Named moves come first, each a turn or a mirror and shown by rows before and after it. Which of them, in which order, take the first row of each pair that follows to the second? Write the first one first, as in the answered first pair.
Z:
[ 0.46  0.83 -0.12 -1.20  1.45  0.72 -0.53 -1.62  0.93 -0.25 -0.90 -0.77
  0.70  0.52  0.44  0.69 -1.33 -1.77  0.99 -1.21  1.32 -0.52] |-> [ 0.52  0.82  0.19 -1.04  1.71  0.59 -0.46 -1.21  1.08 -0.41 -0.66 -0.85
  0.45  0.53  0.70  0.96 -1.32 -1.71  1.28 -1.09  1.29 -0.10]
[-0.34 -1.14  0.66 -0.48 -0.77  0.44  0.50  1.84 -0.67  0.37  1.50  0.78
 -1.35  0.69 -0.68 -0.68  0.15  1.09  0.42 -0.06 -1.08 -0.17] |-> [ 0.01 -0.89 -0.01 -0.59 -1.05  0.93  0.27  1.48 -0.52  0.90  1.33  0.91
 -1.17  0.77 -0.84 -1.01  0.70  1.20  0.10 -0.43 -0.99 -0.29]
[ 2.34  0.11 -0.84 -0.81 -1.14 -0.10  1.05 -0.39  0.68  1.01 -0.71 -0.08
 -0.14 -0.05 -0.58 -1.23  2.81  1.10  0.40 -0.98 -2.21 -0.85] |-> [ 1.33  0.15  2.17 -0.90 -0.38 -1.86  1.55  1.16  0.87 -0.22  0.02 -0.63
 -1.58  0.28  0.64  0.41  1.39  0.06  1.05 -0.16 -2.73  0.93]
[-1.33  0.93  0.54  1.05  0.13 -1.42  0.35  1.79 -1.01 -0.22 -0.67 -0.21
 -0.97 -0.90  0.26 -0.03 -1.33 -0.91  0.16  0.56  1.01  0.93] |-> [-0.27  1.03 -2.12  1.33 -0.54  0.26  0.31 -0.20 -1.04  0.75 -1.03  0.24
  0.33 -1.43 -0.68 -1.40 -0.06 -0.15 -0.34 -0.22  1.44 -0.77]
E:
[ 1.38  1.34  2.28  0.07  1.34 -0.51  1.66  0.45  1.97 -0.60 -0.42 -0.67
 -0.17 -0.02  0.60  0.54  1.32 -0.33  1.16  1.86 -1.50  1.35] |-> [-3.19  1.43  0.19  1.72  0.86 -0.65  0.31  0.73 -0.44 -0.36 -0.07 -0.34
 -1.43 -0.63 -0.62  0.10 -1.87 -1.03  0.42  1.76  1.03  1.51]
[-1.11 -1.29 -2.87  1.05 -2.28  0.89  0.35 -0.38 -1.29  2.10  0.26  2.06
 -0.18  0.01 -2.03 -1.79  1.14  1.75 -1.82 -0.26 -0.91 -1.12] |-> [ 2.63 -0.93  0.37  0.04 -0.83 -0.16  1.53  0.16  1.44  1.32 -0.78  1.01
  0.93 -0.17 -0.54 -1.00  3.52  1.73 -0.82  0.83 -3.09 -0.19]
[-2.54  0.31 -0.83  1.45  0.91 -1.10 -0.80  0.75 -1.81  0.37 -0.52 -0.50
 -1.10 -1.15 -0.69 -0.38 -0.86  0.27 -0.82  0.98  0.61  1.15] |-> [-0.19 -1.14 -2.20  0.51 -1.02  0.89 -0.23 -0.72 -2.01  1.71  0.31  0.91
 -0.27  0.07 -1.36 -1.47  0.72  1.19 -1.22 -0.87 -0.21 -0.89]
[-0.25 -0.81 -0.03  0.66  0.56 -0.76 -0.71  0.62  0.08 -0.83 -3.22 -1.35
  0.57 -0.67  0.28 -0.38  2.94 -0.49  0.80  1.88 -0.67 -0.71] |-> [-1.98 -0.91 -1.08  1.14  0.53 -0.49 -1.30  0.33 -1.23 -0.90 -2.94 -0.84
  0.15 -0.49 -0.29 -0.67  1.99 -0.79  0.13  1.39  0.75 -0.69]
J:
[ 0.50  0.75  1.73 -0.28  1.07 -1.05  0.39  0.19  1.01 -1.05 -0.55 -0.90
 -0.40  0.02  0.88  1.20 -0.21 -0.69  0.17  0.01 -0.38  0.66] |-> [ 0.40  0.65  1.81 -0.07  0.75 -1.23  0.13  0.44  1.01 -1.14 -0.78 -0.97
 -0.41 -0.25  0.64  0.93  0.13 -0.76  0.11  0.11 -0.63  0.81]
[-1.79 -0.83 -0.90 -0.39 -2.09  1.25 -1.09 -0.87 -1.76 -0.10  1.48  0.98
 -1.05  0.97 -0.81  0.32 -2.85 -0.36  0.04 -1.74  1.56 -1.23] |-> [-2.76 -0.82 -0.51  0.81 -2.40  0.03 -0.38  1.14 -2.12  0.28  0.81  0.98
 -1.25 -0.02 -1.67 -1.00 -1.30  1.98 -0.97  0.41 -0.31 -0.43]
[-0.82 -2.26  0.93 -0.97 -2.17 -0.51  0.28 -0.37 -2.48  1.26  2.90  2.22
  0.70 -0.29  0.90 -0.45 -0.23  0.27  0.47 -1.94 -0.90  0.36] |-> [-0.81 -2.23  0.94 -1.01 -2.14 -0.86  0.08 -0.30 -2.69  1.31  2.61  2.27
  0.69 -0.46  0.85 -0.45  0.17  0.39 -0.02 -1.71 -1.19  0.52]
[-0.61  0.48 -0.14  0.37 -0.90  0.57 -0.30 -0.14 -1.33 -0.32  0.58 -0.49
 -0.53 -0.53 -0.28  0.52 -1.10  0.14  1.02 -0.59 -0.35 -0.32] |-> [-0.75  0.23 -0.35  0.75 -0.99  0.28 -0.32  0.19 -1.37 -0.47  0.75 -0.42
 -0.62 -0.66 -0.56  0.44 -0.91  0.45  0.90 -0.15 -0.45 -0.36]
B:
[ 2.76 -0.98  1.93 -0.20 -0.65 -0.13  1.22  0.38  1.90 -0.87  1.13  2.33
  0.38 -0.37 -0.62  0.39  0.88  2.06 -0.92  1.86 -1.11  2.69] |-> [ 1.02 -0.30  2.52  0.59  0.11 -1.10  0.95  1.19  1.65 -1.36  0.62  1.87
 -0.45 -1.09 -0.58  0.73 -0.13  1.70 -0.56  2.74 -0.42  3.49]
[ 0.71 -1.60  0.38 -0.04 -0.27 -2.21  0.01  1.68  0.24 -0.94  3.08  1.18
 -1.38 -0.03  0.22 -0.69  0.49 -0.76  0.98  0.63  0.56 -1.12] |-> [ 2.21 -1.27  0.30 -0.28  0.13 -1.90  0.41  1.19  1.31 -0.81  2.31  1.00
 -0.33 -0.30  0.51 -0.99  1.44 -0.43  1.25  0.75  0.08 -1.15]
[-1.42 -2.73  1.75 -1.79 -2.55 -0.73  0.99 -2.04 -1.51 -0.15  0.08  3.02
 -1.57  1.11  0.42 -0.39 -2.01  0.84  0.14 -1.60 -0.32 -0.87] |-> [ 2.31 -0.93  2.02 -2.40 -0.47 -0.34  1.36 -2.72  1.85 -0.10 -2.61  1.36
  0.69 -0.25  1.37 -0.99  1.06  1.50  1.10 -0.30 -1.85 -1.35]
Then:
(2 to 3 moves a pair)
[-1.36  1.95  2.37 -0.11  1.92 -1.50 -1.45  1.47  1.21 -1.30  0.32 -0.75
 -0.23  0.71  1.44  2.46 -0.98 -1.57  1.89 -0.34  0.25  0.34] |-> [-4.16  0.91 -0.14  1.76 -0.57 -1.47 -1.67  2.39 -1.57 -0.05  1.13  0.71
 -0.76 -0.03 -0.77  0.26 -1.01  1.56 -0.82  0.34 -0.01 -0.48] : E then J
[ 0.23  0.61 -2.82  1.36 -0.29  1.07 -1.75  0.07 -0.27  2.30 -1.69  0.13
  0.95 -1.95 -1.31 -2.48  2.99  3.98 -2.37  2.14 -0.95 -0.76] |-> [-1.14 -3.02  1.43  0.16 -2.62 -0.11 -0.59  1.81 -2.93  1.69  3.08  1.74
 -2.29  0.76  0.14 -0.14  0.60  3.19 -2.49  1.15 -1.93  1.22] : Z then B
[ 2.34 -2.96 -0.04 -0.63 -2.62  1.50  0.85  0.56  0.15  0.78  1.35  0.91
  0.67  3.20  1.21  1.52 -0.52 -1.17  0.40 -2.58 -0.33 -0.68] |-> [ 0.62 -3.02  1.42  0.85 -2.75 -0.70  1.83  3.32 -0.29  0.79  0.92  0.76
  0.55  1.92  1.05  0.80  0.82  1.35 -0.33  0.15 -2.63  0.59] : Z then J
[ 0.15  1.11 -2.60  1.11  0.28  0.01 -0.68 -0.02  0.69  0.24 -2.40 -0.30
  1.31 -1.34 -1.03 -2.41  1.43  1.46 -1.14  0.95  0.08 -0.89] |-> [ 0.56 -0.26 -2.85  0.35 -1.16  0.71 -0.05 -0.44 -0.20  1.12 -0.69  0.79
  1.10 -0.18 -1.49 -2.14  1.84  1.79 -1.45 -0.11 -0.23 -1.54] : B then E
[ 3.97 -2.17 -1.35 -1.24 -0.45 -0.26  1.97 -2.55  2.06  1.05  1.72  0.76
  1.55  0.90 -1.31  1.49  0.17 -0.73  0.64 -2.43  0.80 -1.96] |-> [ 1.48 -2.46  1.60  1.03 -0.47 -3.89  3.35  1.86  1.26  0.62  1.32  0.11
  0.30 -0.41 -1.26  0.95  1.39  2.40 -0.49  1.35 -2.31  0.40] : J then Z
[-1.08 -1.26  1.97 -1.30 -1.77 -0.17  2.32  1.01 -2.68  2.01  2.97 -0.62
 -1.35  1.63 -0.78 -1.00 -0.75  1.16 -2.95  0.98  0.33  0.07] |-> [ 1.90 -1.28  3.21 -3.11 -0.97  0.56  3.02 -0.39 -0.63  1.64  2.81 -1.30
 -0.74  2.45  0.75  0.30 -0.21 -0.48 -1.45 -0.12  0.42 -0.01] : J then E
[ 3.70  1.48 -0.86 -0.05 -0.04  0.22 -0.23 -0.55  1.88  2.03 -2.20  0.10
  0.79 -0.66 -0.88 -0.04  2.91  0.08 -0.76 -1.13 -0.41 -0.04] |-> [ 3.91  1.31 -0.45 -0.72  0.06  0.27 -0.20 -1.38  2.10  1.68 -1.54 -0.06
  0.28 -0.14 -0.48  0.56  1.98 -0.89 -0.39 -1.78  0.32  0.05] : Z then J then Z
[-1.49  1.28 -0.21  0.70  2.54  0.09  0.04  1.26 -0.01  0.16 -1.32 -2.24
 -1.07 -1.07  0.11 -0.40 -1.05  0.84  0.14  1.68  0.60  0.57] |-> [-1.54  0.61  0.98  0.34  2.31 -0.66  0.53  2.00 -0.09 -0.38 -0.19 -2.22
 -1.70 -0.33  0.54  0.34 -1.44  0.66 -0.07  1.58  0.26  1.29] : Z then E then Z
[ 2.60 -2.25 -2.32  0.21 -0.62  2.19  0.72 -1.45  0.59  1.15 -0.75  1.54
  1.94  0.13 -1.54 -1.78  2.28  1.55 -1.04 -1.02 -0.66 -1.57] |-> [-1.55  1.15  0.12  1.10  3.30 -0.50 -1.01  0.16  1.41 -1.63 -2.33 -1.06
 -0.10 -1.21  0.73  0.94 -1.92 -2.32  1.06  0.77  2.25  1.54] : E then J then E
[-1.28 -2.83  1.05  0.75 -1.82 -1.46  1.82  1.91 -3.15  0.56  1.96  0.70
 -1.94  0.76 -1.21 -0.37  1.42  2.56 -1.94  0.78 -2.08  0.08] |-> [ 2.25 -0.75  0.15  0.62  0.15 -0.61  1.58  1.14  0.13  0.74 -1.57 -0.68
  0.60 -0.72 -1.05 -1.33  4.35  3.22 -1.15  1.78 -2.84 -0.75] : Z then B
[-2.02 -0.16  2.93 -0.51  1.40 -1.90  1.58  2.13  0.87 -1.38  0.40 -0.85
 -0.73 -0.25  1.96  1.41 -1.56 -1.58  0.85  1.15 -0.36  1.73] |-> [ 1.19 -2.42 -1.53 -1.35 -1.75  2.36  1.68 -1.10 -0.16  1.27  1.78  1.66
  1.26  1.31 -0.08 -0.96  0.66  0.16 -0.52 -1.71 -0.50 -1.85] : B then E then Z
[-1.18 -3.65  0.76 -0.15 -2.25  1.25 -0.20 -1.19 -4.66 -0.68  3.37  1.75
 -0.59  1.58 -1.17 -1.49 -2.15 -1.15 -0.38 -2.16 -0.62 -2.92] |-> [ 2.99 -4.09  2.74 -1.72 -1.48  1.26  1.11 -1.31 -2.59 -0.99  2.91  1.13
  0.66  1.86  0.20 -1.02  0.66 -0.89  0.08 -1.94 -3.39 -2.62] : Z then E then Z
[ 2.88  0.53  1.44 -1.64 -1.78 -0.06  0.47 -1.32  1.17  0.66  1.87  1.71
  1.91  2.15 -0.09 -1.58  1.78  1.93 -0.95 -1.54 -0.81  0.34] |-> [-2.75  0.94  1.42  0.06 -1.74 -1.43 -0.54  0.33 -1.38 -0.24  2.99  1.97
 -0.52  2.13 -0.48 -0.74 -2.15  1.13 -1.32 -1.15  1.44  1.76] : Z then E then E
[ 3.24 -0.48  2.32 -0.52  0.71 -1.16  1.47  0.71  1.33  0.89 -0.92 -2.53
 -0.08  0.80 -0.45 -0.41  3.19 -0.41  0.12  2.60 -1.28 -1.23] |-> [-2.01  0.01 -1.33  0.57  0.43  0.08 -0.91 -1.00 -1.81  1.06  0.58 -1.23
 -1.87  1.35 -1.85 -0.10 -1.76 -2.88 -0.57  0.44  3.89 -1.88] : J then E then E
[-2.08  2.26 -0.08 -0.57  1.84  1.26 -1.16 -0.46  0.58  0.88 -1.09  0.77
  0.20  0.31  1.15 -0.40 -2.05 -0.43  0.51 -0.12  2.00 -0.44] |-> [ 0.78  0.51  0.71 -2.22  0.37  2.67 -0.20 -1.23  0.92  1.29  0.77  1.79
  0.77  2.06  1.63 -0.04 -0.74 -0.22  0.63 -1.89  0.60 -1.11] : B then Z then B
[-1.35 -1.80  1.25  0.67 -2.32 -1.67  0.70  2.37 -1.87  0.09  2.87 -0.53
 -0.93  1.59 -0.25 -1.00  1.38 -0.08 -0.92 -0.73 -0.53  0.54] |-> [ 0.27 -1.72 -1.18 -0.11 -2.38  0.24  0.19  0.02 -1.60  1.08  2.90 -0.15
 -0.14  2.09 -0.55 -1.64  1.46 -1.34 -0.67 -2.27  0.71 -1.05] : Z then J
[ 2.52 -0.97  1.41 -1.68  0.71  0.60  0.53 -0.47  0.47  0.37  2.73  0.00
  0.31  1.86  1.27  2.86 -0.24 -1.75  1.25 -1.30 -1.37  1.29] |-> [ 2.88 -0.72 -1.05 -0.13 -0.58  0.61  0.59  0.26  0.12  1.85  1.29  0.55
  1.82  0.01 -0.85 -0.04  2.87  2.23 -0.56  0.41 -3.42 -0.09] : J then Z
[ 1.64 -1.06  1.03 -0.84 -0.86 -0.46  0.70  0.10 -0.47 -0.20  1.50 -0.55
 -0.73 -0.23  0.28 -0.52 -0.70 -0.27  0.72 -1.21 -1.14  0.01] |-> [ 0.19 -0.55 -1.08  0.15 -1.38  0.20 -0.15 -0.74 -1.19  0.24  0.98  0.03
 -0.28 -0.77 -0.70 -1.42 -1.03  0.03  0.26 -1.56  0.30 -1.02] : E then E then Z
[-1.71 -0.75 -0.92  0.44 -1.63  0.21 -0.36  1.02 -1.49  0.12  0.24  0.31
 -1.17 -0.80 -1.05 -1.63 -0.08  2.21 -1.72  0.39 -0.01 -1.90] |-> [ 0.93 -1.20  3.19 -1.89 -0.30  0.02  0.11  0.61  0.30 -1.56  1.38 -0.43
 -1.97  0.90  1.38  1.25 -0.89 -0.55  0.17 -0.87 -0.37 -0.53] : E then J then Z
[-1.23 -1.58  0.35 -0.47 -2.53 -1.20 -0.46 -1.76 -1.11  0.99  0.72  1.16
  0.80  0.63 -0.38 -0.55  0.92  0.97 -1.42 -0.74  0.53  0.04] |-> [-0.36 -1.79  1.35 -0.72 -2.46 -1.18 -0.13 -1.79 -0.47  0.96  0.90  1.09
  1.06  1.06 -0.20 -0.47  1.78  0.88 -0.92 -0.57 -0.27  0.01] : Z then E then Z
[-2.40 -2.09 -1.95  0.40 -2.61  0.09 -0.12  0.81 -3.34  1.18  2.69  1.88
 -1.39 -0.20 -2.80  0.08 -0.38  2.03 -1.67 -0.99  0.03 -1.11] |-> [-2.07  2.46 -0.56  1.43  2.55 -2.48 -0.61  2.12  0.67 -0.59 -2.55 -1.84
  0.35 -3.65 -1.27  0.19  0.90  1.28  0.20  2.59 -0.36  0.44] : B then B
